In the rows, zero is written as 128.
Each path below is one point turned by a fixed rotation once a step. After each direction that follows a path, write how fast that rotation turns it, in deg/step (0 if it stays still).
Each turn is a multiple of 5 degrees from 10 to 175, or 0.
Each row of a path follows its step; steps can be skipped.
Rotation 1:
step 0: [128 139 132 111 127 131 134 137 139 128 127 130 129 128 119 128 139 127
 123 132 138 130 125 111 131 130 138 138 133 129 128 127 118 133 131 122
 132 128 133]
step 1: [131 126 120 140 130 138 135 134 130 135 130 131 137 122 118 129 145 130
 125 127 128 125 126 119 136 132 126 129 128 138 140 117 128 133 119 136
 120 124 124]
step 2: [121 130 128 126 131 134 135 124 129 121 131 126 126 121 135 131 147 116
 127 138 129 126 137 118 139 132 140 136 130 133 132 140 128 124 126 124
 132 128 136]
step 3: [132 129 124 142 139 119 140 123 131 139 135 129 134 133 119 136 136 119
 131 138 131 131 125 120 133 121 130 121 125 134 132 126 129 129 132 134
 131 117 132]
step 4: [120 137 127 128 126 127 134 130 124 140 125 126 124 129 128 126 136 132
 132 139 138 133 134 115 134 122 134 142 143 136 120 135 136 135 132 124
 128 130 131]
step 5: [131 132 125 131 136 133 139 138 138 140 115 135 136 127 115 134 133 121
 123 139 137 127 131 126 124 133 128 132 123 135 130 121 123 131 135 128
 128 130 122]
step 6: [122 135 126 127 127 135 134 134 134 133 138 136 133 120 123 124 146 124
 128 129 130 126 139 124 134 124 134 133 140 123 129 124 132 130 119 128
 118 139 137]
step 7: [126 127 127 118 141 130 140 124 128 130 122 132 137 121 120 129 139 119
 136 138 125 129 128 123 136 123 128 127 119 136 140 137 118 130 121 135
 129 126 124]
step 8: [133 128 130 129 121 131 138 121 130 137 136 131 127 126 124 134 140 122
 126 127 139 125 128 111 132 116 140 133 134 120 125 135 133 132 125 129
 127 114 131]
step 9: [126 127 109 132 138 130 138 130 124 143 117 124 130 121 130 135 131 126
 131 133 130 128 128 121 129 128 129 140 133 140 132 131 133 129 130 140
 135 125 125]
step 10: [122 135 128 141 128 136 144 126 137 131 123 132 125 126 120 126 131 121
 116 138 138 126 134 125 129 121 138 137 129 120 124 131 127 122 134 126
 127 135 138]
step 11: [130 135 123 125 141 127 147 137 132 138 136 131 138 127 116 123 129 121
 135 134 122 132 124 130 135 128 123 132 141 132 130 128 128 131 125 138
 127 136 129]
[127 128 127 131 133 127 128 128 130 127 128 127 127 127 131 126 130 126
 129 131 125 129 131 130 126 128 126 127 127 124 129 127 126 124 124 127
 127 129 133] | 90
[126 129 124 128 128 127 126 128 130 131 125 126 128 130 127 128 125 131
 126 129 130 130 128 126 125 127 128 132 129 128 125 125 124 126 132 128
 126 130 129] | 70
[130 129 127 130 125 126 132 128 129 129 132 130 131 130 129 130 126 129
 128 125 129 129 128 129 126 130 131 125 132 128 129 125 128 128 126 130
 124 125 131] | 145
Rotation 2:
step 0: [130 115 132 133 120 127 133 121 124 123 130 124 127 128 122 134 118 115
 130 132 125 120 140 134 128 140 127 136 132 128 138 131 130 124 131 121
 124 126 125]
step 1: [133 119 139 124 120 125 132 133 132 125 137 121 130 128 133 130 115 127
 133 123 136 129 119 142 125 129 132 125 133 119 126 126 133 125 120 127
 136 133 125]
step 2: [131 131 128 119 123 117 118 116 124 127 129 122 114 131 128 127 127 127
 126 124 136 129 135 136 116 128 126 127 127 128 123 133 141 124 126 136
 133 122 130]
step 3: [131 134 125 121 128 122 129 119 126 130 124 139 125 140 127 125 122 122
 141 139 120 127 121 137 135 128 124 122 132 137 124 134 133 119 122 129
 127 131 124]
step 4: [128 122 126 121 139 131 132 123 129 123 126 125 134 133 129 128 106 124
 131 128 125 119 135 119 124 128 126 121 120 131 132 126 139 129 125 136
 124 132 126]
step 5: [128 125 120 132 123 135 124 116 131 116 136 117 125 123 122 136 120 117
 127 127 125 121 125 131 132 134 126 139 130 127 134 131 131 122 124 125
 130 137 121]
step 6: [134 125 145 123 117 129 137 128 124 121 126 124 131 129 125 127 119 129
 136 129 134 124 129 141 119 136 129 137 126 117 125 129 129 122 127 129
 127 125 121]
step 7: [133 120 130 123 120 123 122 124 128 137 129 121 125 132 135 133 125 125
 132 126 138 125 137 137 127 126 123 124 136 132 119 131 141 132 118 128
 139 125 126]
step 8: [131 128 128 122 126 118 127 120 124 129 132 137 114 142 125 125 123 116
 131 131 127 130 125 137 124 130 126 118 127 130 136 132 135 123 134 136
 127 136 128]
step 9: [126 129 119 119 132 124 129 122 129 121 131 124 133 130 122 127 108 130
 138 133 120 125 125 126 125 127 134 121 127 133 130 128 134 119 117 127
 128 121 131]
step 10: [133 126 128 130 135 131 126 117 130 112 126 122 129 124 134 129 121 125
 125 125 123 117 123 129 124 131 117 136 128 130 125 132 138 125 124 137
 124 136 116]
step 11: [131 125 133 119 116 135 127 123 121 127 123 127 128 126 124 135 118 120
 140 130 133 126 138 132 134 135 126 141 121 121 125 129 128 120 129 125
 129 136 123]
[128 130 128 127 125 127 127 127 124 127 126 128 131 128 129 128 132 131
 128 128 128 128 127 129 126 129 125 131 127 131 121 127 127 127 127 131
 129 126 124] | 90
[127 127 126 129 130 129 127 129 130 127 125 129 133 127 125 126 129 124
 130 126 127 126 127 124 129 128 131 132 127 128 129 127 132 125 127 129
 125 129 126] | 65
[126 125 124 130 129 131 128 127 127 126 130 131 126 130 130 129 129 130
 132 131 126 126 127 126 127 128 127 125 125 128 132 128 127 129 127 131
 129 124 126] | 70
[128 128 124 129 129 127 124 128 127 128 129 127 126 126 128 129 128 126
 127 127 132 128 127 127 128 125 124 128 124 125 127 125 130 131 130 130
 130 133 127] | 125
